Each path below is one point turned by a fixed rotation once a step. After each direction that follows a path, write how fast that rotation turns it, in deg/step (0 if it stays still).
Each turn is a multiple of 5 degrees from 10 to 175, or 0.
Each row of a path follows its step; steps can be skipped.
Rotation 1:
step 0: [ -4  -6  10  -7  -2 -13   3  11   4  -8 -11   1   9   3   4   0  -7  10
  -7  10  10   0  10   0  16  -1   4   3   2  -8 -13  -4   7  -6   7   2
   4  -5  11  -2  -4 -13  16  -5  -8   7  -1 -11   5  -3  10]
step 1: [  2   8 -11   1  -1   1  -4   4  -9   3   3   2 -19  14   5  -2  -2  12
   3  -1  -8   1   2   5   5  13   0  13 -14  10  13   1   4 -13  -6  -7
  14  -6  -9   0   2  -3   7  -1   1  -3  -4   1 -13  -5   8]
step 2: [ -9  12   1  10  -3   6   9   3   0  -8   7   0   2   4  -3   6  -4  -7
   4  -6   3   3  -6   6  -7   5  21  -5  11  13  -1 -14  -4  -1  -1  23
   4   7  -3   4   1   0   0   2  -6  -2  -5  14   2   9  -3]
step 3: [  8  -8  -4 -13   8  12   5   3   9   5   1   7  -4   2   4   8 -14  -5
   4   4  -4  -2   2   0  10 -13   7  -5  -1 -15   6   1   3   3   0   7
 -11  17  -2   0  -7   0  11   7  10  -8  -7 -11  11  -1   0]
step 4: [ 10  11  -1   4   4  -2   4   9  -2  -1   7   6  -3   5   4   1  -2   3
  -8  -6   4  12  -7 -11  14   5  -7   2  -5 -14 -10  12   4 -14  10  -5
  -2 -13   6  -2   7  -5  -4   7 -15  -3   0   5   4 -11 -12]
step 5: [-11   0   5  -3  -4   2   3   1  -2  -1  -1  -6  -5   2  10  -1  -6   7
 -17  -3  -3  -3  -4 -10 -11   6  -7   3  -1   2  -2  -9  -2   7  -4   3
   7  -1  16   4  10  -7  18  -4  -6 -11  -6   6 -15   8  18]
step 6: [ 12 -11  -5   3   0   4  -1  -1   4   6  -3   2  -5   4   0  -5 -14 -10
   2 -21  -1  -5 -12  14  -1   9   8   3 -17  18   7  -7  -8  -3  -4  -3
  -7   9  -5   3   2   2  -1  -2  -3   9  -6   0   4   7  -3]
step 7: [  0   0   1  -6 -13   8  -4  -5   2  -5   0   0   3  -6   0  15 -13   7
   0  -8   4   5   7 -10   5  -9   9  -8  11   1  -1   4  -1  -8   1  12
  -9  13   0  -1  12   8 -19  -2  -9  -9  10  -5   2  -9  -6]
step 8: [ -2  -3   7   2   8  -2   2   7  -1   1  10  -4   6  -1   6  -6   5   2
  -4  -9   4   1   3 -14   5  -8   0   4 -15 -15  -1  -3   1  -4  -3   2
   1  -4  10   0 -10  -9  10   6   3  -6  14 -29  -4   3  -3]
step 9: [-11   2  -5  -3   9 -11  -4   4  -7   1   6  -1  -4  -4  10  -8   6   1
  -5  -8  -2  -6   0   1   6  12  -2  -8   1  13  -6   7   3 -19   3 -10
  -4 -10 -10  -7  12   6   8  -1 -14   2 -15  -3  -7   7   8]
Speeds:
[ 0  0 -6  2  3 -2  0  2 -1 -3  3  2  2  0 -1  1  0  0  3 -4 -3 -3 -3  2
  0  0 -4  3 -2 -3  0  1 -1 -1  4 -2  4  3 -4  2  2  1 -2 -3 -1 -1  0 -1
  2  0 -1]
145
[-1 -1 -1  1 -2  2 -1 -3  1  0  1  3  0 -2  3  1  0 -1  1 -4 -2  3 -1  0
  1 -2  1 -3  0 -2 -2 -4  5  0  2  2  4  0  0 -3 -5  5 -5  4  4 -1  0 -1
  1  1  1]
80
Rotation 2:
step 0: [ 16  -8   1   0   0  17  -5   1  -2   5  -4   4   2  13   3   6  -3 -17
  -7   9  -5   1   0  -9   7  26   6   5   0  10  -6   7  19  -9  -7   3
 -17  -8   5   8 -11  -2  -1   2  -3  10   6   5  -6   5   5]
step 1: [  8  11  -7   4  -5  16   8   4  -7  -9 -15  23   3   3   4  -1  -4 -10
  -9  11   7   0  -7   9  -8   8   2  19   8  -3   3   1  20  -2  -1  -2
  -9   6  -1   1   4 -10   4  -1  -3  -7  14   7   7  -9   9]
step 2: [  7   7   1  10   2  -1  10  -1  -4  -6  -8  16   1  10  11   3  -5   4
 -17 -17   3   3 -15   5   5  17   6   9  -4  10  -4   9  18   7  -2   7
  13  -7  13  13   1   0   0  -5 -10   6   2  -1 -10   1  10]
step 3: [ -1  10  -9   6  -5  13   1  -4   1   7   0   3   9  -8  -1  16   0 -13
 -13   2  -3 -10 -11   6   1   2  20   8  15  10  -1   4  12   7   9  -4
   6   1  -3  17   1  -3   1 -11   4  14  16 -13  -8  -3   7]
step 4: [ -4  -3  -9  10  11  -2   5  -1  -1  -5  -1  -4   9   3  -4   0 -13 -10
 -18   1   9  -9 -22   3  -8   6  -6  -6  -3   0  14   3  14  17  -5   9
   1  -6  -5   3   2  -9  12 -22   1   9   4  -7   3  -9  11]
step 5: [  9 -11  10   0   7   0  10  -8   2  13  10  -1  -1  -6  -2   9 -11 -16
 -16  -4   0 -10 -10  -9  -3  12  10   4  -6   7   4   1  18  10   4  -8
   0  -9 -12  -3 -14  -9 -12  -7  -7   6   2   4 -11  -9  -9]
step 6: [  4   0 -12 -11   6  11   0  -6  -8  -9  -6  -8  -1 -13  -5   8 -10  -5
  -3   6  -4 -13 -10   1  -8  13   0  -4   3   1   4  -4  19   9   0  -9
   3   9  -4   1   0 -14   9 -15 -14 -18  13  14  -6  -4  -7]
step 7: [ -2   4 -11   1  15   9   9  -9   4  -7  -6   3   3 -12   0   5 -10 -10
  -1 -14   0   5  -8 -10  -3  12  -1   6 -13  13  -2   8   3  -6  -7  16
   1  -9   8  -3  -3 -15  -2 -14 -17  -2   1   6  -8  -3 -16]
step 8: [ 10   8 -11  -2  14  14  11 -20  -3   5  -2 -12   0  -1   1  17  -4 -12
  -6  -1 -11  -1  -1  12 -12   7  18   2   8   7  -9   2   0  -8   0   0
   1   0   8  -4  -7 -10   5   5 -14   5  11   2  14  -5  -2]
step 9: [ 13  11 -20  -3  12   3   5  -3   3  -9   4   4   5   2  -4  11 -26   3
   6  -1   6   8  -9   4  -6  13   4   1   3   7   6   9  -6  11 -20   2
 -14   0   6   4 -10  -3   2  -9  -8  -2   5  -4   9  -3  12]
Speeds:
[-1  0  0 -1  3 -5 -1  5 -3  3  0  1  0  0  2  0 -1 -2  1  0 -1 -4 -4 -1
  0 -2  0 -2  1  4  4  0  2 -1  2 -4  4  0 -2 -1  3  3  0 -3  2  1 -3 -3
  1 -1 -3]
45
[ 5 -1  4 -2  0 -3  2  1  0  0  1  3  0  1  0  1 -4  3 -1  1  3  1 -2  3
  0  0  0  2 -1 -3  1  1  1  3 -3 -6 -1  2 -1 -2 -1  1 -3  3 -2 -4 -1  2
  1 -4  1]
90
[ 0  0  0 -2 -2  4 -6 -2 -2 -1  1 -1  4  0  1  1 -1  1  1  4 -1  0  1 -1
  0  2 -1  0  5  2  5  1 -4  0 -1 -2  1  5 -3 -1  3 -1 -1  0 -2 -1  4 -1
 -1 -1  3]
135
[ 0 -2  0  0 -1  1  0  3 -2 -3  6 -1 -2  1  0 -5  1  2 -3  2  0 -4  0 -3
 -2  1 -3  0  0  2  1  0  2 -1  2 -3 -6 -1 -2 -2 -5 -2  0  0 -1 -1  1  1
 -2  4 -1]
65
